One turn moves every row onto another: examples first, then more rows asked
dadug: [ -9  -7   5  10  12  -4 -23  19 -24 -19  -9 -20   6 -26  14  14  11   5
 -16]
sudo: [-26  19  -2   5   3  -1   0  12  -9 -19   4  13  -4  -1  11  22  11  -8
 -15]
sunu: [-20  18  -5   3   3  -2   4  14 -15 -20   1  11  -3   0   6  22   9 -10
 -14]
moz: [-24  -4  -1  20   7   5 -13   9 -23  -8   3  -8   2 -15  14   8  33   4
 -24]
kebiv: [-29  -7   5  19   8   8 -12  16 -21  -9   3  -9   4 -13  10   5  30  -2
 -18]
lopo: [-14  -5   6  12  15  -4 -25  18 -18 -19  -6 -18   4 -27  20  15  10   7
 -18]
ros: [-19   9   5   1  -8   0   8  -4  -8  -2   8   6  16  -7  -6  16  18 -14
  -5]
Migit: [ -6  11   8 -17   2  -8  -2   1  -4  -5  -6   3  20 -19   8  19  -6  -7
  -1]
zeg: [-13  -7   7   9  12  -8 -24  22 -20 -15  -8 -20   4 -26  13  14   1   2
 -16]
fiva: [  0  -8   8   7  14   7 -12   3 -16 -12  -3 -19  26 -28   4   8  10  11
  -7]
gufip: [-12   1  14  -2  11  14 -10  10   0 -21  -3  -9  31 -19  10  11   6  -2
   6]
nom: [ -3   1   8 -15   9 -11 -18  10  -5  -7  15  -7   0  -5  25  26  -1  -5
  -5]
girit: [ -8   9   9 -18   1  -3  -8   4   0  -9  -4   2  20 -15  11  22  -9  -7
  -2]
Ligub: [-14  12   3  -4  -6   1   7  -9  -5  -3   6  12  15  -6  -2  19  14  -7
  -7]
nov: [-16   4   8   6   9   1 -14  12  -1 -19  22   1  -9   3  20  18  14   3
   0]
vezug: [-16  16   5  -1   1   0  12  -6  -5  -6   5  14  15  -8   0  16  17  -9
  -4]
gani: [-14   3 -10   5  12  -1  -1  10 -30   5   3   0  -1  -6   4  10   8   1
 -31]
suvev: [ -3   0  -5  -7   6  -6 -16   7 -15   4  14  -7  -9  -2  21  12   1  11
 -11]
boz: [-15   1  17   1   9  13 -11   5   6 -19   1  -7  29 -21  13  12   9  -1
   5]
Buzi: [-16   7 -13   2   7  -4  -5   9 -27   2   1   3  -6  -6  12  15  10   4
 -32]
boku: [ -4  -6   9   6  16   7 -10  -1 -13  -3  -3 -15  27 -30   9   2  12  12
  -6]
zav: [ -2  -7   9  10  11   4  -9  -1 -15  -3   1 -19  25 -26  -2   5   7  10
  -7]
dife: [-19   5  16   4  11  12  -9  14   3 -22   2  -9  26 -18  10   9   3  -6
   6]
pusod: [-13  -4   1  10  -2   2 -15  -1  -8  -1  22 -12   1  -6  17   6  29   7
  -1]
vasu: [  0  -8   8   5  14   4 -14  -1 -13  -5  -1 -18  26 -29   8   9   7  13
 -12]
dobo: [-25  19  -1   1  10  -5   2  15 -13 -16   0  15  -4  -3  14  19   9  -9
 -15]
nirig: [-25  -3   4  20  11   1 -12  11 -23 -13  -2  -5  -1 -19  13   7  33   4
 -19]
pip: [ -7   7   7 -20  -1   2  -4   5  -5  -7  -5   0  24 -14   6  19  -6 -10
   0]
pafe: [-17   4  17  -2  10   7 -10  10   3 -18  -5  -6  26 -24  16  10   8  -5
   8]
teb: [-10   7   5 -19   1  -4  -5   7  -6  -1  -4  -3  21 -14   7  16 -12 -11
  -5]
zufa: [ -9  -3   6  10  19  -7 -21  17 -21 -16 -10 -15   5 -29  18  11   6  11
 -15]
Doto: [-24  18   0   8   7  -6  -1  18 -13 -21   4   8  -5  -3   7  23   4 -13
 -15]
feg: [ -1  -4   7  -1   4  -3  -5 -10  -9   3  25  -1   3  -2   7  18  20   3
  -5]
nos: [-16   6 -13   2   9   1  -1  12 -31  -2   0   2  -3  -4   8  12  14   0
 -30]
geto: [-17   4  -8   2   9  -5  -2   7 -30   5  -3   5  -5 -10  11  11  18   2
 -28]
poz: [-13  12   3  -5  -8   1   8  -3  -8  -8   3  10  15  -5  -5  20  14 -12
  -4]
Pes: [  6   1  -3  -2  11  -6 -11  -4 -11   4  21 -18  12 -11  19  14   8   9
  -8]
Kevig: [ -8   5   2   6   7 -10 -23  15  -5 -19  15 -18  -3 -10  29  18   7   3
   0]
Foz: [-13   0  11   4  10   6 -12   4   2 -12  26 -11  13  -5  25  15  23  -5
   2]
taf: [-23  -6  -2  16   7   7 -12  15 -27 -12  -2 -10   1 -14  12   8  31   0
 -22]

geto turns into boku
Buzi turns into vasu
Kevig turns into nom
Now these:
zav turns into ros
taf turns into gufip

